In the rows, zero is written as 128.
Each path below is one point turned by a fixed rotation once a step. After each direction that follows a path, write how fast that rotation turns it, in degrees a step (0 if it stays still).
Each turn is a multiple of 5 degrees from 10 to 175, or 0.
Each row of a path follows its step; steps can be skipped.

step 0: [124 139 117 133 132 133 128 139 127 126 134 125 132 136 128 136 136 114
 125 120 125 120 125 125 129 121 131 132 123 126 125 133 129 126 132 133
 117 128 126 129 125 134 132 129 128 128 125 131 134 127 127 120 123 126
 123 136 134 123 127 133 125]
step 1: [123 130 118 123 128 134 132 126 112 131 133 132 132 125 138 131 130 121
 131 120 136 135 127 130 120 124 131 126 130 124 129 127 138 140 130 133
 128 125 133 120 136 125 136 127 129 131 123 120 129 128 121 126 128 129
 130 131 126 126 131 128 125]
step 3: [129 137 127 129 129 122 129 140 123 133 128 136 129 129 133 122 137 121
 127 124 134 124 120 125 124 125 133 129 134 133 122 137 135 122 136 136
 137 128 128 135 127 122 132 134 128 128 131 130 130 129 134 131 126 125
 137 125 125 122 129 137 121]
step 4: [122 127 132 129 134 131 135 130 119 126 124 134 140 124 139 132 131 129
 127 132 127 123 132 129 123 131 122 133 134 125 129 122 132 132 132 123
 126 121 130 127 120 129 132 140 130 137 122 129 123 131 128 128 138 131
 132 123 121 120 124 131 120]
step 5: [119 130 127 125 129 129 135 129 134 124 135 129 126 132 132 138 132 126
 135 116 121 130 131 119 131 125 115 130 130 127 131 125 128 119 137 138
 133 124 131 134 120 121 131 137 129 135 128 135 132 125 127 132 130 129
 120 126 131 128 125 131 131]
step 6: [127 137 120 136 132 130 131 124 123 131 127 130 138 132 134 128 135 126
 133 120 129 129 123 122 126 132 138 126 132 122 122 126 123 126 135 131
 130 133 119 130 123 124 130 126 130 137 124 130 126 125 123 128 118 142
 123 137 125 125 126 131 121]
step 7: [119 128 124 127 134 131 130 127 118 136 133 130 138 126 129 134 125 130
 127 123 126 124 126 134 139 123 128 123 130 133 128 118 135 128 124 127
 129 122 134 125 132 128 135 129 137 140 130 137 125 133 119 127 126 130
 131 137 129 129 128 135 136]
step 9: [129 132 126 130 134 130 121 134 132 131 126 127 139 125 126 133 135 117
 126 135 130 119 123 134 124 128 128 132 137 134 118 136 122 135 133 136
 129 129 132 128 131 121 127 138 126 139 130 128 121 131 127 125 128 130
 130 135 121 129 130 132 125]
step 11: [126 135 126 125 125 124 137 131 133 121 132 128 134 140 130 142 141 120
 132 130 131 124 127 127 124 122 123 128 125 119 121 127 122 121 132 126
 126 130 129 127 129 132 132 134 130 125 127 123 131 133 125 123 128 138
 122 127 135 127 119 134 129]
step 13: [129 128 127 129 137 132 132 127 116 133 127 125 127 126 129 143 129 137
 135 126 132 126 120 124 123 125 129 126 127 122 121 117 139 125 128 118
 129 124 133 130 125 128 135 134 134 135 131 118 127 123 129 122 124 121
 129 131 132 128 132 132 130]
step 14: [122 135 129 129 124 121 130 139 133 130 134 133 134 131 124 129 131 124
 130 125 129 120 125 123 126 127 133 125 129 135 128 130 137 130 143 127
 124 134 136 136 134 128 132 135 132 137 131 124 135 123 125 132 126 121
 131 125 136 130 126 137 124]
Speeds:
[129 127 125 130 127 130 128 126 128 129 128 126 129 126 129 127 129 128
 127 130 127 127 128 129 129 127 126 131 129 128 129 132 126 128 128 128
 128 130 129 126 128 127 129 128 130 126 128 129 128 128 126 126 126 128
 128 128 129 130 128 130 130]
35

step 0: [126 125 124 118 127 135 128 132 118 125 129 130 120 131 127 132 136 137
 134 127 126 128 129 130 126 124 128 121 126 122 128 132 138 131 121 126
 121 127 119 123 132 128 122 125 125 129 129 131 122 139 127 122 128 120
 129 129 132 132 119 122 138]
step 1: [127 128 122 119 129 127 126 123 126 134 131 136 128 127 131 133 134 123
 135 123 136 131 127 124 120 134 132 126 139 132 136 130 129 129 134 124
 125 132 132 132 134 131 132 127 128 125 119 139 126 129 119 127 133 128
 126 131 126 131 116 122 121]
step 2: [129 135 124 124 128 131 127 130 131 132 130 138 133 136 122 120 139 125
 121 135 127 128 119 131 122 131 124 121 129 129 136 131 124 139 124 121
 121 132 123 129 133 128 127 133 131 131 128 130 122 128 134 131 137 131
 139 127 128 122 130 130 133]
step 4: [127 123 122 129 123 120 130 126 128 130 123 120 134 135 130 127 127 125
 123 131 125 140 126 124 120 130 131 131 129 133 131 134 124 129 130 117
 126 129 126 130 135 136 131 124 133 122 118 131 115 131 132 132 122 124
 130 129 132 137 125 129 124]
step 6: [127 128 127 117 128 126 130 127 127 133 125 126 130 129 131 130 125 131
 135 137 135 130 130 122 114 131 133 126 129 135 134 121 129 126 125 133
 134 131 137 131 130 131 125 138 127 130 116 132 130 127 123 123 135 119
 128 132 133 128 121 137 135]
step 7: [121 139 126 127 134 125 125 117 128 139 122 128 124 131 124 128 131 124
 121 132 119 125 129 127 125 133 128 129 128 126 137 123 129 131 119 117
 128 129 126 125 131 135 133 123 133 136 121 125 121 136 128 131 135 126
 124 131 132 124 134 130 132]
step 8: [132 131 123 119 124 125 124 137 121 126 125 131 122 134 134 132 131 133
 120 132 127 124 128 130 122 131 126 129 130 127 122 127 124 138 126 131
 126 136 127 128 124 135 133 130 130 127 125 130 134 137 131 121 123 119
 115 124 135 118 126 123 126]
step 10: [132 139 130 120 120 131 124 131 121 139 132 130 130 135 127 126 129 124
 124 127 131 122 120 131 123 132 116 132 128 125 126 129 131 124 129 121
 130 122 119 124 131 122 126 125 132 134 122 129 128 140 119 130 130 131
 131 125 131 133 121 127 128]
step 11: [136 126 126 116 124 135 138 137 129 138 132 130 125 130 131 135 122 128
 128 134 136 131 133 120 121 131 127 126 125 127 136 125 129 139 129 131
 131 135 121 131 129 124 129 135 136 128 119 128 126 121 131 127 132 131
 122 127 129 125 126 125 130]
step 12: [123 131 126 128 122 137 135 129 129 133 132 133 128 133 118 138 138 137
 129 128 124 135 130 122 122 128 128 126 129 126 125 123 128 129 121 118
 126 124 131 125 125 135 131 132 130 129 124 125 115 137 132 135 130 128
 125 131 130 137 133 129 133]
step 14: [127 134 126 123 131 128 122 130 117 129 123 131 130 132 125 126 120 132
 130 125 134 127 127 124 114 129 139 120 133 130 132 129 129 136 132 125
 127 128 123 136 133 126 135 137 125 124 126 137 120 127 136 133 126 129
 131 130 122 128 130 133 134]
Speeds:
[128 127 128 126 130 128 129 131 128 126 129 127 126 127 127 127 126 127
 127 127 130 129 130 128 126 127 130 128 130 127 126 127 129 131 130 128
 129 127 127 127 127 127 125 129 127 128 130 127 127 129 129 128 129 125
 129 129 128 124 128 128 129]
130
[128 128 129 128 129 129 127 128 127 130 129 126 125 129 131 127 128 127
 130 127 128 130 129 125 128 128 129 126 129 129 127 129 127 127 131 130
 128 129 128 127 128 130 129 132 128 128 128 129 129 125 129 129 128 129
 126 129 130 128 125 128 127]
140

step 1: [137 131 129 124 128 125 126 131 128 136 132 123 128 125 131 134 129 126
 130 128 133 124 133 134 136 128 133 123 126 135 126 122 136 134 124 120
 129 125 119 132 126 123 134 130 114 126 127 140 125 119 121 128 131 121
 127 135 126 130 136 136 131]
step 2: [134 136 121 122 127 129 133 130 120 130 130 124 126 123 125 126 120 127
 142 123 127 125 131 136 130 126 131 121 121 121 128 130 132 127 118 131
 135 125 124 128 123 118 140 133 120 130 126 137 130 132 130 124 122 133
 130 127 121 133 135 126 125]
step 3: [136 144 123 133 125 125 130 124 117 126 123 131 125 125 125 128 130 122
 132 131 126 125 131 129 130 138 131 124 133 121 122 140 127 123 129 130
 128 136 126 131 125 125 130 135 122 125 124 134 129 131 131 126 117 132
 124 117 129 134 121 134 134]
step 5: [136 126 132 123 133 127 124 136 129 133 128 115 120 126 130 138 121 131
 128 131 125 124 123 125 130 131 132 126 121 131 127 130 125 129 123 130
 123 126 129 119 119 130 137 126 118 128 129 134 116 124 130 132 121 117
 128 118 129 129 132 126 130]
step 7: [128 129 125 137 125 128 129 123 122 124 124 124 134 132 123 134 129 127
 140 130 132 122 125 129 129 139 128 122 125 130 137 130 127 124 122 127
 127 139 129 127 127 131 132 118 122 131 131 126 132 132 131 122 121 123
 125 133 128 136 118 143 129]
step 8: [126 127 128 122 126 129 137 132 133 132 122 129 134 125 119 134 122 124
 123 137 128 126 119 129 130 134 124 116 126 129 132 136 125 125 113 134
 126 133 126 131 121 132 127 117 121 126 140 128 127 131 130 132 127 131
 124 125 133 125 123 131 128]
step 10: [138 130 128 120 132 127 123 125 128 120 143 123 128 136 125 134 122 125
 137 131 135 129 125 128 129 121 137 129 129 131 132 118 129 121 129 131
 131 128 130 130 127 129 119 116 123 126 127 133 125 129 128 123 121 130
 132 130 124 122 123 135 133]
step 11: [134 127 128 130 126 132 124 120 127 124 130 119 138 129 126 134 122 124
 128 133 127 130 129 123 129 135 129 127 131 136 133 123 134 133 117 126
 138 128 139 137 128 129 129 125 114 127 130 135 135 128 130 129 120 136
 123 134 123 130 128 132 131]
step 12: [128 135 130 122 124 127 134 123 134 127 125 135 126 123 126 131 121 117
 130 126 127 130 124 130 139 137 126 121 130 135 125 127 137 130 116 122
 122 123 130 137 131 125 139 129 121 122 132 137 128 128 131 120 128 136
 129 132 128 124 125 130 127]
step 13: [134 137 127 124 129 122 133 131 127 125 128 136 115 124 127 141 123 126
 140 136 128 125 133 138 131 126 120 123 127 132 120 123 123 121 123 125
 129 124 128 135 132 131 127 132 120 126 128 131 128 132 125 125 124 130
 132 123 123 127 121 123 123]
step 14: [138 127 127 121 121 125 118 127 122 130 132 124 126 131 124 131 125 125
 128 139 130 131 127 140 124 128 134 125 139 125 116 126 129 115 130 127
 133 129 129 137 129 127 128 129 119 126 126 136 123 127 124 136 121 127
 131 126 131 131 125 124 133]
Speeds:
[127 127 128 124 130 127 130 128 128 127 126 127 127 128 130 129 127 127
 130 128 128 127 127 128 129 128 127 126 127 129 128 129 125 130 129 128
 128 126 129 127 126 126 129 130 129 126 130 129 126 127 129 128 131 129
 131 128 127 127 131 128 128]
100
[127 127 130 129 130 130 129 130 131 131 128 128 126 125 128 126 129 129
 127 127 127 127 128 126 127 127 128 125 127 129 127 129 129 129 125 126
 125 126 129 131 127 128 129 125 128 128 127 130 128 127 128 129 128 127
 126 129 127 128 128 127 128]
100

step 0: [133 120 122 138 133 121 119 138 129 136 118 125 130 127 126 128 131 130
 135 118 125 125 129 135 120 130 134 135 135 133 124 136 130 126 135 128
 133 128 128 132 125 111 131 126 117 124 118 125 130 129 133 137 132 122
 134 134 129 130 124 128 120]
step 1: [136 135 132 123 141 117 129 128 136 121 129 122 126 134 119 133 130 133
 119 119 133 122 117 131 117 127 130 127 139 131 130 124 131 132 128 121
 138 129 130 136 132 127 132 130 131 127 123 133 128 128 129 127 121 123
 119 128 124 133 128 128 116]
step 3: [133 115 124 134 124 136 136 136 126 130 142 126 132 120 126 136 127 129
 137 126 130 124 118 125 130 132 121 135 129 125 135 122 131 124 136 127
 128 126 134 133 137 140 132 122 128 134 131 127 129 117 132 135 132 127
 124 125 119 123 128 132 136]
step 4: [133 132 127 137 127 131 136 135 128 127 129 129 120 132 135 138 132 125
 136 124 124 129 128 130 129 128 127 123 130 121 124 121 134 120 136 122
 125 126 128 137 125 120 125 116 118 116 129 134 117 128 121 130 127 126
 124 126 131 125 121 126 144]
step 6: [128 128 131 130 135 130 132 131 126 122 123 127 136 129 130 133 129 128
 113 114 115 127 126 118 115 128 128 129 122 124 125 129 134 130 122 119
 128 137 128 122 136 120 138 139 124 130 126 131 128 126 125 123 129 124
 122 132 116 131 131 131 123]
step 7: [140 117 135 123 127 127 128 126 129 120 129 136 144 126 130 129 129 131
 125 118 129 120 134 129 128 132 127 135 138 128 128 121 129 116 126 119
 124 131 128 130 120 131 126 131 125 127 133 121 124 122 122 129 129 134
 138 126 122 132 129 138 118]
step 8: [136 128 131 137 134 141 129 129 134 128 137 146 128 124 124 124 125 129
 133 128 127 123 130 130 116 130 129 135 136 126 136 124 129 132 136 125
 119 118 130 136 132 127 137 122 139 127 131 130 126 131 127 132 129 127
 124 124 132 123 130 137 126]
step 9: [132 131 130 122 136 133 128 132 138 112 124 128 123 128 126 128 129 122
 132 123 122 128 129 135 132 126 130 119 126 117 121 121 131 136 127 124
 125 120 137 136 131 129 121 119 137 128 131 124 133 126 124 133 134 124
 129 134 126 121 128 130 145]
step 12: [128 130 137 127 133 123 130 130 129 122 132 142 136 124 128 131 130 131
 132 126 119 117 131 124 130 125 123 127 143 124 129 132 131 125 117 127
 130 128 120 125 121 123 136 120 130 125 130 125 123 133 125 134 123 121
 135 129 127 137 133 113 121]
step 13: [134 130 125 120 144 129 127 114 128 125 125 132 133 122 119 122 128 127
 128 122 123 125 131 134 122 142 131 120 131 130 127 129 121 133 127 128
 116 119 128 121 124 125 141 123 129 126 137 127 123 137 133 124 133 131
 121 131 128 128 132 127 125]
step 14: [134 127 118 114 125 138 121 124 134 118 142 133 125 126 129 114 131 129
 131 123 117 132 125 133 131 137 121 130 126 128 130 125 130 141 122 127
 129 128 137 130 127 132 122 133 132 136 125 128 123 122 129 127 135 129
 128 135 122 130 130 129 127]
Speeds:
[129 128 128 128 127 127 126 127 129 130 126 127 125 131 129 129 128 131
 127 125 129 128 128 127 127 128 128 128 127 128 129 128 130 127 127 130
 129 129 127 128 126 125 128 128 131 128 126 127 130 128 128 126 129 127
 130 125 125 127 129 127 129]
70

step 0: [127 125 131 118 133 122 128 129 135 122 131 130 129 118 123 128 129 127
 138 133 127 126 127 128 124 127 127 130 125 132 122 128 122 121 131 134
 128 128 112 123 128 133 113 131 132 130 123 135 124 118 123 129 126 120
 131 133 123 129 126 126 124]
step 1: [124 130 131 119 129 132 127 123 125 128 126 120 136 122 118 134 134 129
 132 125 127 133 131 124 132 129 124 122 120 123 126 121 128 127 133 128
 125 129 124 123 126 133 119 132 140 125 117 129 127 129 135 127 138 130
 128 128 119 127 119 134 131]
step 2: [125 129 133 118 127 122 132 131 131 134 132 129 135 121 125 127 127 133
 125 132 123 122 123 127 119 123 138 125 122 131 126 121 125 128 125 136
 124 130 116 124 125 134 120 125 140 128 127 128 126 121 130 118 126 120
 124 126 123 129 129 132 131]
step 3: [127 126 133 125 123 127 124 129 129 129 120 117 131 120 125 137 132 132
 134 129 122 126 131 125 122 131 122 131 122 127 125 133 124 134 134 128
 135 130 123 124 130 125 121 127 141 130 115 130 134 131 132 124 130 124
 120 124 127 127 130 139 128]
step 5: [127 128 133 126 124 121 131 127 132 132 127 117 130 122 130 138 135 123
 132 129 134 135 129 139 125 130 130 134 124 130 126 128 125 132 128 127
 130 136 125 128 128 129 126 126 135 131 108 128 125 122 122 126 133 125
 122 129 123 136 134 132 123]
step 6: [130 121 136 124 125 126 133 124 130 126 126 121 142 116 126 131 125 126
 128 132 139 134 136 126 125 122 131 129 126 126 123 119 133 129 130 131
 121 129 124 128 130 128 124 130 130 139 120 135 129 127 127 124 120 126
 133 124 131 124 129 129 137]
step 7: [133 135 134 122 127 126 134 120 129 129 116 128 133 126 126 132 128 133
 128 129 138 130 131 133 126 136 137 129 119 121 126 129 119 129 128 136
 128 129 125 131 127 126 124 136 137 131 117 131 119 123 123 126 130 127
 121 131 123 127 132 127 123]
step 9: [129 127 134 130 126 129 133 120 130 130 123 129 125 128 119 128 131 136
 129 129 135 129 125 136 120 127 137 124 117 122 123 132 126 129 132 135
 128 125 128 126 131 134 126 128 135 139 126 130 129 130 120 115 129 128
 123 131 136 128 139 137 126]
step 10: [130 123 135 129 124 130 120 127 131 123 126 122 132 128 122 129 115 127
 127 124 125 135 130 131 124 126 136 139 113 124 126 126 133 129 130 126
 136 130 132 134 127 126 123 125 133 130 120 138 133 128 119 126 129 122
 132 134 126 124 129 129 123]
step 11: [134 131 132 131 123 131 125 123 138 127 130 127 125 125 120 116 129 128
 130 128 140 143 119 131 122 125 129 130 120 128 123 121 121 132 133 128
 124 125 127 123 129 135 125 132 129 141 124 130 129 127 120 124 134 127
 128 128 128 130 130 128 126]
step 13: [140 127 135 127 135 131 129 122 135 122 128 129 130 121 122 116 126 129
 130 129 131 131 124 128 122 130 131 125 120 121 133 127 124 121 131 128
 127 125 119 121 134 138 127 134 132 130 120 137 131 132 124 126 131 118
 128 122 124 124 122 125 128]
Speeds:
[127 127 126 128 129 127 129 127 126 129 127 128 131 130 125 128 130 129
 127 127 129 130 128 127 130 126 130 125 126 128 128 129 128 128 129 128
 126 126 130 129 129 127 128 128 128 129 131 127 127 125 129 127 130 131
 128 128 128 127 130 129 130]
140

step 1: [129 130 132 129 136 121 132 124 120 131 122 128 124 132 134 125 138 131
 130 134 132 122 124 125 125 131 140 132 121 137 133 125 131 132 128 134
 125 126 128 126 124 123 116 127 128 135 123 123 116 123 119 128 115 128
 122 134 131 125 125 123 129]
step 2: [129 130 127 128 137 120 125 130 122 134 118 123 127 134 137 126 128 119
 129 132 127 126 133 119 124 127 129 131 126 139 125 128 121 134 123 125
 116 124 128 127 122 128 129 127 129 121 117 136 119 133 123 129 129 121
 125 120 121 129 133 115 131]
step 3: [122 119 133 130 131 129 127 132 125 123 131 132 132 132 133 119 136 112
 127 137 130 128 129 124 118 130 125 137 130 133 128 129 127 142 125 132
 129 126 133 124 125 122 116 132 130 122 128 125 121 128 128 127 128 117
 131 132 137 133 134 126 131]
step 5: [117 131 124 125 127 126 115 130 134 131 133 130 123 129 138 120 133 116
 120 130 130 126 125 128 125 137 131 133 123 136 127 132 123 130 114 121
 119 129 132 124 122 125 124 131 126 128 126 130 132 124 122 132 123 129
 132 122 121 122 133 126 121]
step 6: [124 126 131 119 139 126 127 128 121 128 130 129 130 137 131 129 134 117
 122 129 129 129 118 128 117 138 140 120 126 127 125 126 120 129 126 125
 134 130 141 123 123 127 117 129 131 126 130 126 119 127 131 122 124 127
 125 130 126 123 131 132 122]
step 7: [119 130 131 129 136 126 127 125 130 140 124 120 130 131 135 128 125 126
 133 132 129 128 126 136 127 139 136 134 122 132 129 121 119 124 125 122
 129 128 127 128 123 129 125 125 133 135 124 133 117 117 125 127 126 119
 126 130 121 137 143 129 129]
step 8: [126 133 126 125 133 127 129 132 130 129 131 127 129 130 145 129 141 125
 125 128 128 123 131 125 134 135 123 125 119 130 131 125 124 138 129 122
 122 124 137 131 125 113 124 127 127 132 131 120 119 123 124 127 122 122
 127 129 126 128 138 120 127]
step 9: [125 132 141 122 135 119 132 129 121 133 130 124 124 133 128 127 142 124
 124 133 125 123 130 129 135 135 136 127 132 126 122 130 119 135 128 129
 127 132 127 132 126 123 122 128 128 121 129 137 120 136 116 118 129 121
 126 123 130 132 136 125 131]
step 10: [122 124 135 130 128 123 125 128 127 127 142 131 123 134 133 121 124 123
 133 135 130 133 128 125 131 140 135 135 126 134 126 133 125 134 127 125
 118 129 122 122 125 127 123 130 131 130 140 129 124 125 130 128 121 126
 127 126 124 140 138 117 135]
step 11: [130 130 136 123 132 130 124 132 127 122 128 127 128 129 141 123 139 119
 121 135 125 134 125 131 125 135 129 134 135 123 119 126 123 128 128 124
 120 129 134 125 129 126 130 121 129 136 135 124 119 142 133 131 125 134
 132 126 121 128 137 122 126]
step 13: [132 130 127 128 140 124 129 125 123 131 129 132 122 133 129 130 127 126
 129 139 131 125 122 124 128 133 129 123 120 134 121 127 131 124 127 117
 123 131 139 122 114 131 127 119 124 133 137 130 120 122 128 127 119 130
 128 127 125 130 132 116 122]
Speeds:
[128 130 129 128 129 126 127 127 125 127 128 129 128 128 128 127 125 125
 128 126 130 129 128 126 127 128 131 126 128 130 128 129 126 126 128 129
 128 128 126 130 129 128 127 129 131 128 128 126 130 131 129 129 126 130
 126 127 127 128 129 128 129]
85
[127 130 127 126 128 130 127 130 128 126 129 127 129 128 132 129 129 129
 128 126 126 128 126 127 124 128 127 126 130 129 127 128 130 130 128 128
 129 126 126 129 128 128 128 128 126 128 128 129 129 131 126 128 129 126
 129 126 127 127 129 128 127]
120
